One turn moves every row onto another: examples first, then more rows asked:
K_619: [ 17  13 -18  26   5   3   0  -2  13 -25 -13  -4  19  -3  -9  38  10   8
   3 -38  20 -16  -5 -23   5 -37  21 -11]
K_964: [ 10  26 -23 -22   7 -42 -11   9  -2  22 -25   2  -4  11  -5  -9 -14 -13
  26 -10 -23  22 -13 -32  -6  17 -23  24]
K_250: [-22   6 -16 -28  -3  19  -8 -12   4 -13  20   9   3 -14  10 -18   2  21
  43   5 -14  -6  -8   9 -25 -32 -30  42]
K_225: [ 15 -10  -3  45  -4  26 -33  17 -14 -13  16  -7 -27  25   4 -23  20  14
  12  -8 -27   7  23  19 -12   9   1  11]
K_363: [ 19  10 -17  21  -8   5  -3  -5  16 -24 -14  -7  15 -16  -3  39  16   6
   6 -39   7 -12   3 -22  -2 -33  20 -19]
K_630: [ 10   9 -13  31  -9  -3   2  -4   7 -20  -7  -7  24 -16  -6  28  17   3
   2 -32  12 -24  -4 -26   0 -35  21 -18]
K_365: [ 14 -13   4  31  17   9 -23   9  17  20 -12  19   4  -2  15  24  14  32
 -15 -13 -12  22  20 -24   9  -9  13   0]
K_4: [  1 -13  -9  23   9   6  11  12 -21  -7  20 -12 -37  34 -33 -16  -8  -3
  17  -7   8 -27  12   3  19  -1 -10 -28]
K_842: [  0  -6  -5  18   1  10  10  14 -16   0  22 -13 -41  32 -24 -12  -7 -11
  13  -9   5 -28  16  14  12  -6  -5 -33]
K_442: [-19   4 -20 -22  -8  20 -14 -15  19  -7  15   8   2 -27  -5 -25  -5  19
  46   0 -14  -3  -7   9 -21 -28 -32  40]
K_427: [ 21   2 -23  28  28 -22  -4  22 -16  -7  -1  20   3   1  33 -22 -21  -2
  52   3  -3  40 -16 -15  -4   1 -28 -11]
K_526: [-26   2 -29 -24 -11  20 -15  -8  14 -14  15  10   2 -15  -6 -22   2  13
  40   7 -16  -1   0   7 -18 -30 -30  45]
K_258: [ 23  -4 -17  22  32 -32   1  19 -10 -11   3  20  -3  12  35 -23 -19 -12
  46   9  -1  33 -10 -17   0   1 -23  -7]
K_447: [  9  10 -28 -28  10 -39 -14   0  -4  17 -23  -2  -4  18   3  -1 -15 -16
  20 -13 -19  26  -3 -36 -12  21 -24  21]
K_500: [  2 -15 -17  26   8  10  10  10 -16   0  25 -17 -36  33 -29  -5  -2 -16
  19  -9   6 -19   9  16   4  -4 -17 -32]
K_205: [-21  18  -6  24  30  12   7  -9   8 -37  10   1   9 -32  23 -22 -13  -2
  20  -9 -23  36 -12  13   0 -32 -11  14]
K_830: [ -1 -14 -13  23   2  13   6  21 -13  -1  22 -15 -41  39 -30  -6 -14  -1
  26 -13   4 -14  13   7  11  -1 -16 -30]
K_540: [ 15 -19   2  28  23  13 -28  10  18  17  -3  20   3   1  17  21   7  30
 -21  -9 -14  17  14 -18  -8  -9  17 -10]
K_544: [ 15  17 -24 -19  16 -46 -10  -2   6  22 -10   0  -6  16  -3   0 -19 -14
  21 -17 -23  29 -15 -38 -15  13 -22  15]
K_877: [ -4 -13  -7  23   6  11   1  24 -14  -3  15  -2 -44  31 -29  -7 -11  -8
  19 -12   2 -26  14  16  24  -3 -13 -27]
K_527: [ 18   4 -13  31 -15   2 -12   2  10 -18 -14  -1  18 -20  -5  34   9  -1
   2 -36   9 -18 -10 -14   1 -31  26 -17]
K_301: [-21   7 -26 -14  -5  22 -14 -11  15 -10  26   2   8 -19  -5 -10  -9  20
  45  -7 -17  -1   6   8 -20 -26 -38  48]
K_991: [ 13  29 -16 -17  15 -40 -14  -2  -9  22  -9   2  -4  11   0  -5 -15 -11
  18 -11 -21  23 -22 -36  -6  17 -28  21]
K_193: [-24  20  -8  16  37  10   3  -6   1 -33  -2   4  -3 -35  28 -23 -12   3
  28 -13 -18  38  -4  16  -3 -28  -9   8]
K_724: [ 11  22 -30 -17   6 -46 -15   2   6  25 -11   3  -4   7  -3 -10 -17 -11
  14 -14 -16  24 -13 -35  -4  19 -23  27]
K_575: [ 20   5  -3  45   9  28 -32  27 -12 -14  16  -1 -25  28   4 -14  16  14
   3  -5 -30   1  27  16 -15   7   1  11]
K_927: [-18  10 -24 -20  -5  27  -3  -6  14 -21  20   4  -2 -12  -1 -13  -5  17
  42   3 -14  -1   0   7 -26 -34 -37  44]
K_346: [ 20  13 -11  27 -10   6  -5  -1   8 -18  -7   3  26  -5  -9  29   9   6
   0 -35   9 -21  -8 -27   4 -37  21 -21]

K_301 turns into K_619
K_526 turns into K_630
Now find these:
K_927 turns into K_363
K_442 turns into K_346
K_250 turns into K_527
K_365 turns into K_258
K_575 turns into K_193

